Each row is where one point has got to under a steady rotation. How many steps took it there?
The counts run from 0 to 135.
[  0.1   7.4  -9.7   3.4  21.5 -11.0 -10.7  52.6 -30.1  36.2  -3.7  21.8
  50.3] -> 18
[ 53.1   9.0  37.6  14.0 -42.8  -7.5  -1.5 -13.1 -39.0 -16.2  -3.9 -18.7
 -11.0] -> 102
[ 36.2  11.5  11.2 -23.5 -13.3  -3.6 -20.0  38.9 -38.7  29.5 -21.5 -23.3
  20.3] -> 21
[ 40.0  12.2  16.0   8.4 -14.9  -0.6   2.5  41.1  42.0   3.5 -23.7   0.0
 -38.4] -> 129
[ 46.5 -15.2  -6.2  -7.8 -34.1  -8.6   9.2  22.0 -43.1   7.9 -28.7 -37.4
   6.6] -> 61
[-10.6  52.8   8.2 -14.1   7.6  16.1 -14.4  39.8  52.3  12.7   7.7  -4.4
 -17.7] -> 51
[ 37.7 -47.5 -37.9  16.1   9.2  25.2  20.6 -14.7  25.2   9.0  25.7  -8.1
  16.2] -> 32
[-23.3  -3.6   5.8  -0.4  51.1  28.3 -32.3   0.3 -35.3  41.4 -23.8 -15.0
  -0.9] -> 84
[-33.8  56.5 -21.8  -0.9  -7.5  20.0   4.0  11.2  -8.5 -26.0  31.6 -24.7
  -4.3] -> 116
[-28.9  13.2   0.2  33.3  22.4  -6.7  36.0 -51.7 -35.6 -16.9 -13.4 -13.0
  -0.5] -> 2
[ 35.6  32.5  40.7 -18.3 -27.6 -11.9  11.7  -2.0 -12.7  20.0 -35.8 -38.2
  -4.8] -> 24
[-25.9  46.0 -16.2  -0.6  23.3 -17.4  28.6  37.9  44.8  30.2  -1.7  10.6
  18.9] -> 54
[ 12.8 -10.1  19.5  21.0  32.5  22.9  11.3 -50.3  17.2   8.6  19.9  16.4
   4.1] -> 108
[ 28.4 -44.0 -19.2  32.7  29.8  27.0   3.2 -26.9   8.7  -4.5  48.6  17.2
   5.2] -> 71
[ -0.2 -26.0  -5.7   9.2  37.7  48.7  -0.7 -34.7   9.3  11.9  51.8  11.5
  19.2] -> 110
[-40.2  19.8 -13.6  13.6  41.5  -6.7   2.6   7.1 -36.8  23.2 -39.6  -6.5
  13.9] -> 121
[-25.3  52.4   6.2  17.8  13.6  -1.8  -6.9  33.5  42.5   0.0  16.8  18.6
 -17.4] -> 13
[ -7.2  -9.5  15.8   6.5  47.0  45.8 -55.7  15.3 -23.8  25.0  -2.0   1.2
 -13.9] -> 46
[-14.7  31.5   7.2  20.5 -14.1  -6.0  42.7 -41.2 -25.5 -34.7   8.9 -19.6
   3.3] -> 0
[-42.9  59.2  18.8  13.1  14.1  -1.8   9.4 -20.4 -31.2 -12.0  19.6   0.5
   3.7] -> 79
[ 43.1   6.3  25.4  18.3 -24.9  -8.4  25.6 -15.5 -11.5 -10.9 -31.0 -39.9
 -25.4] -> 64
[-47.0  41.4  13.2   4.7  37.3  -4.0   1.6 -13.2 -36.9  13.2  -3.1   3.8
   9.9] -> 81
[-59.1  36.9 -11.6  17.2  40.8  -9.2  14.5   8.8 -30.9   5.8 -31.6  -9.6
   3.5] -> 120
[ 30.5  10.9  63.0  26.8  -5.0  -0.5  25.6 -56.4   3.3 -11.9   3.4   5.2
 -12.4] -> 105
[ 33.2 -15.2 -23.2  -3.5  -7.8 -14.9  13.8  33.2 -36.9  27.5 -23.3 -19.0
  34.6] -> 59
[ 23.2   1.8  -2.5  -8.7  -0.4  -2.9 -16.4  46.0 -43.6  42.4 -16.0  -3.5
  31.2] -> 20
[ 39.1  16.6  58.5  29.2 -16.6  -7.8  20.2 -37.9 -14.2 -16.5  -3.5  -6.7
 -16.7] -> 104
[-24.2  -7.1  13.9  29.2  51.0  21.9 -31.6 -12.0 -41.4   7.2  -5.4  14.8
  -7.7] -> 44
[-13.6  26.9 -27.1   0.4  14.4 -26.7  28.6  35.0  27.2  35.1 -10.0  12.3
  42.0] -> 55
[ 33.9 -43.2 -19.3  16.5  16.9   9.0  47.7 -35.6  40.1  16.2  -0.1  -5.7
  17.3] -> 30
[  2.4 -21.1  -7.9   8.6  37.1   7.9 -26.6  29.7 -29.0  26.5 -49.0 -15.5
 -13.3] -> 124
[ 29.1  21.5   7.9  30.6 -10.5 -24.2  19.5  28.9  52.3   2.4  -5.0  15.7
 -13.0] -> 131
[-23.1 -14.4  -2.9  34.5  42.9  21.8   4.1 -47.0 -35.9  -1.4 -17.9 -10.1
  -7.1] -> 4
[-11.6  52.2  -5.0  -2.0  11.6  -8.7  17.1  44.7  49.0  27.2   3.0   8.3
   7.7] -> 53
[-28.6  -0.9  23.3  29.1  49.3   3.9 -19.0 -26.0 -40.5   0.6  -3.4  17.9
  -0.6] -> 43
[ 17.3  -8.6 -36.5  -8.3  -0.9 -15.7  17.9  37.4 -33.1  35.8 -19.6  -6.5
  43.6] -> 58
[  6.2 -14.8  -3.9  16.2  32.1  50.4 -47.4  15.6  -3.0  -9.0   7.8 -18.3
 -45.2] -> 8
[ 18.9  10.9  49.9  32.1  16.0   4.6  18.3 -62.1   8.3  -3.2  11.4  12.1
  -7.2] -> 106
[ -6.7  30.9  -0.7   9.4  10.4  37.5 -42.0  27.9  22.7 -12.1  13.1  -9.0
 -50.3] -> 10
